In the data rows, the value 128 means zero.
Some points, each followed by its number:
{124, 101, 101, 124, 132, 124, 155, 132, 155, 101, 155, 101} 0
{ 99, 145, 145,  99, 157,  99, 111, 157, 111, 145, 111, 145} 1
{ 95, 124, 124,  95, 161,  95, 132, 161, 132, 124, 132, 124} 2
{189, 150, 150, 189,  67, 189, 106,  67, 106, 150, 106, 150} 3
{ 89, 140, 140,  89, 167,  89, 116, 167, 116, 140, 116, 140} 4
{164, 123, 123, 164,  92, 164, 133,  92, 133, 123, 133, 123} 5
{103, 130, 130, 103, 153, 103, 126, 153, 126, 130, 126, 130} 6
{153, 113, 113, 153, 103, 153, 143, 103, 143, 113, 143, 113} 7
{ 81, 102, 102,  81, 175,  81, 154, 175, 154, 102, 154, 102} 8
{ 54, 113, 113,  54, 202,  54, 143, 202, 143, 113, 143, 113} 9
{190, 124, 124, 190,  66, 190, 132,  66, 132, 124, 132, 124} 10
{ 57, 118, 118,  57, 199,  57, 138, 199, 138, 118, 138, 118} 11
{145, 103, 103, 145, 111, 145, 153, 111, 153, 103, 153, 103} 12
{ 82, 143, 143,  82, 174,  82, 113, 174, 113, 143, 113, 143} 13
{122, 156, 156, 122, 134, 122, 100, 134, 100, 156, 100, 156} 14
{ 70, 105, 105,  70, 186,  70, 151, 186, 151, 105, 151, 105} 15
{107,  82,  82, 107, 149, 107, 174, 149, 174,  82, 174,  82} 16
{138, 111, 111, 138, 118, 138, 145, 118, 145, 111, 145, 111} 17
{121, 123, 123, 121, 135, 121, 133, 135, 133, 123, 133, 123} 18
{ 51, 131, 131,  51, 205,  51, 125, 205, 125, 131, 125, 131} 19
{124, 122, 122, 124, 132, 124, 134, 132, 134, 122, 134, 122} 20
{118, 114, 114, 118, 138, 118, 142, 138, 142, 114, 142, 114} 21
{ 89, 114, 114,  89, 167,  89, 142, 167, 142, 114, 142, 114} 22
{ 96, 140, 140,  96, 160,  96, 116, 160, 116, 140, 116, 140} 23
{131, 125, 125, 131, 125, 131, 131, 125, 131, 125, 131, 125} 24
{ 99, 105, 105,  99, 157,  99, 151, 157, 151, 105, 151, 105} 25
{160, 152, 152, 160,  96, 160, 104,  96, 104, 152, 104, 152} 26
{120, 143, 143, 120, 136, 120, 113, 136, 113, 143, 113, 143} 27
{180, 150, 150, 180,  76, 180, 106,  76, 106, 150, 106, 150} 28
{118, 125, 125, 118, 138, 118, 131, 138, 131, 125, 131, 125} 29
{101, 101, 101, 101, 155, 101, 155, 155, 155, 101, 155, 101} 30
{132, 176, 176, 132, 124, 132,  80, 124,  80, 176,  80, 176} 31
{ 99, 135, 135,  99, 157,  99, 121, 157, 121, 135, 121, 135} 32
{106, 137, 137, 106, 150, 106, 119, 150, 119, 137, 119, 137} 33
{132,  80,  80, 132, 124, 132, 176, 124, 176,  80, 176,  80} 34
{189, 185, 185, 189,  67, 189,  71,  67,  71, 185,  71, 185} 35
{119, 120, 120, 119, 137, 119, 136, 137, 136, 120, 136, 120} 36
{126, 163, 163, 126, 130, 126,  93, 130,  93, 163,  93, 163} 37
{134, 104, 104, 134, 122, 134, 152, 122, 152, 104, 152, 104} 38
{154, 118, 118, 154, 102, 154, 138, 102, 138, 118, 138, 118} 39
{124, 142, 142, 124, 132, 124, 114, 132, 114, 142, 114, 142} 40
{119, 156, 156, 119, 137, 119, 100, 137, 100, 156, 100, 156} 41
{ 77,  60,  60,  77, 179,  77, 196, 179, 196,  60, 196,  60} 42
{141, 102, 102, 141, 115, 141, 154, 115, 154, 102, 154, 102} 43
{164, 114, 114, 164,  92, 164, 142,  92, 142, 114, 142, 114} 44
{116,  61,  61, 116, 140, 116, 195, 140, 195,  61, 195,  61} 45
{148, 118, 118, 148, 108, 148, 138, 108, 138, 118, 138, 118} 46
{183,  75,  75, 183,  73, 183, 181,  73, 181,  75, 181,  75} 47
{166,  72,  72, 166,  90, 166, 184,  90, 184,  72, 184,  72} 48
{ 80, 107, 107,  80, 176,  80, 149, 176, 149, 107, 149, 107} 49
{115, 112, 112, 115, 141, 115, 144, 141, 144, 112, 144, 112} 50
{123, 127, 127, 123, 133, 123, 129, 133, 129, 127, 129, 127} 51
{ 46, 165, 165,  46, 210,  46,  91, 210,  91, 165,  91, 165} 52
{126, 115, 115, 126, 130, 126, 141, 130, 141, 115, 141, 115} 53
{102, 140, 140, 102, 154, 102, 116, 154, 116, 140, 116, 140} 54
{182, 136, 136, 182,  74, 182, 120,  74, 120, 136, 120, 136} 55
{ 63, 131, 131,  63, 193,  63, 125, 193, 125, 131, 125, 131} 56
{177, 149, 149, 177,  79, 177, 107,  79, 107, 149, 107, 149} 57
{106,  98,  98, 106, 150, 106, 158, 150, 158,  98, 158,  98} 58
{155, 131, 131, 155, 101, 155, 125, 101, 125, 131, 125, 131} 59
{ 94, 101, 101,  94, 162,  94, 155, 162, 155, 101, 155, 101} 60
{181, 174, 174, 181,  75, 181,  82,  75,  82, 174,  82, 174} 61
{192, 104, 104, 192,  64, 192, 152,  64, 152, 104, 152, 104} 62
{105, 106, 106, 105, 151, 105, 150, 151, 150, 106, 150, 106} 63
{167, 129, 129, 167,  89, 167, 127,  89, 127, 129, 127, 129} 64
{118, 120, 120, 118, 138, 118, 136, 138, 136, 120, 136, 120} 65
{143, 108, 108, 143, 113, 143, 148, 113, 148, 108, 148, 108} 66
{172, 110, 110, 172,  84, 172, 146,  84, 146, 110, 146, 110} 67
{107,  31,  31, 107, 149, 107, 225, 149, 225,  31, 225,  31} 68
{ 94, 139, 139,  94, 162,  94, 117, 162, 117, 139, 117, 139} 69
{ 69,  41,  41,  69, 187,  69, 215, 187, 215,  41, 215,  41} 70
{ 64, 113, 113,  64, 192,  64, 143, 192, 143, 113, 143, 113} 71
{113, 136, 136, 113, 143, 113, 120, 143, 120, 136, 120, 136} 72
New points follow, each followed by the number of its nearest point above, looking only along the 2 directions in which the numbered points spread most.
{133, 190, 190, 133, 123, 133,  66, 123,  66, 190,  66, 190} 31
{ 61, 130, 130,  61, 195,  61, 126, 195, 126, 130, 126, 130} 56
{128,  85,  85, 128, 128, 128, 171, 128, 171,  85, 171,  85} 34
{106,  85,  85, 106, 150, 106, 171, 150, 171,  85, 171,  85} 16
{125, 128, 128, 125, 131, 125, 128, 131, 128, 128, 128, 128} 51
{106,  53,  53, 106, 150, 106, 203, 150, 203,  53, 203,  53} 45
{130, 174, 174, 130, 126, 130,  82, 126,  82, 174,  82, 174} 31
{155,  70,  70, 155, 101, 155, 186, 101, 186,  70, 186,  70} 48
{112, 205, 205, 112, 144, 112,  51, 144,  51, 205,  51, 205} 31
{121, 219, 219, 121, 135, 121,  37, 135,  37, 219,  37, 219} 31
{192, 121, 121, 192,  64, 192, 135,  64, 135, 121, 135, 121} 10
{134,  86,  86, 134, 122, 134, 170, 122, 170,  86, 170,  86} 34
{206, 196, 196, 206,  50, 206,  60,  50,  60, 196,  60, 196} 35
{111,  52,  52, 111, 145, 111, 204, 145, 204,  52, 204,  52} 45
{130, 173, 173, 130, 126, 130,  83, 126,  83, 173,  83, 173} 31
{ 73, 158, 158,  73, 183,  73,  98, 183,  98, 158,  98, 158} 13
{ 93, 102, 102,  93, 163,  93, 154, 163, 154, 102, 154, 102} 60
{137, 184, 184, 137, 119, 137,  72, 119,  72, 184,  72, 184} 31
{109,  42,  42, 109, 147, 109, 214, 147, 214,  42, 214,  42} 68
{159, 159, 159, 159,  97, 159,  97,  97,  97, 159,  97, 159} 26
{137, 188, 188, 137, 119, 137,  68, 119,  68, 188,  68, 188} 31
{142, 172, 172, 142, 114, 142,  84, 114,  84, 172,  84, 172} 31
{ 95,  73,  73,  95, 161,  95, 183, 161, 183,  73, 183,  73} 16
{154, 159, 159, 154, 102, 154,  97, 102,  97, 159,  97, 159} 26
{151, 163, 163, 151, 105, 151,  93, 105,  93, 163,  93, 163} 26
{194, 104, 104, 194,  62, 194, 152,  62, 152, 104, 152, 104} 62
{100,  81,  81, 100, 156, 100, 175, 156, 175,  81, 175,  81} 16
{ 99, 152, 152,  99, 157,  99, 104, 157, 104, 152, 104, 152} 1
{143, 151, 151, 143, 113, 143, 105, 113, 105, 151, 105, 151} 26
{129, 166, 166, 129, 127, 129,  90, 127,  90, 166,  90, 166} 37
{103, 129, 129, 103, 153, 103, 127, 153, 127, 129, 127, 129} 6
{163,  77,  77, 163,  93, 163, 179,  93, 179,  77, 179,  77} 48
{136, 130, 130, 136, 120, 136, 126, 120, 126, 130, 126, 130} 24
{145, 155, 155, 145, 111, 145, 101, 111, 101, 155, 101, 155} 26
{134, 172, 172, 134, 122, 134,  84, 122,  84, 172,  84, 172} 31
{185,  94,  94, 185,  71, 185, 162,  71, 162,  94, 162,  94} 62
{151, 157, 157, 151, 105, 151,  99, 105,  99, 157,  99, 157} 26
{170, 178, 178, 170,  86, 170,  78,  86,  78, 178,  78, 178} 61
{172, 110, 110, 172,  84, 172, 146,  84, 146, 110, 146, 110} 67
{123, 128, 128, 123, 133, 123, 128, 133, 128, 128, 128, 128} 51
{177, 174, 174, 177,  79, 177,  82,  79,  82, 174,  82, 174} 61
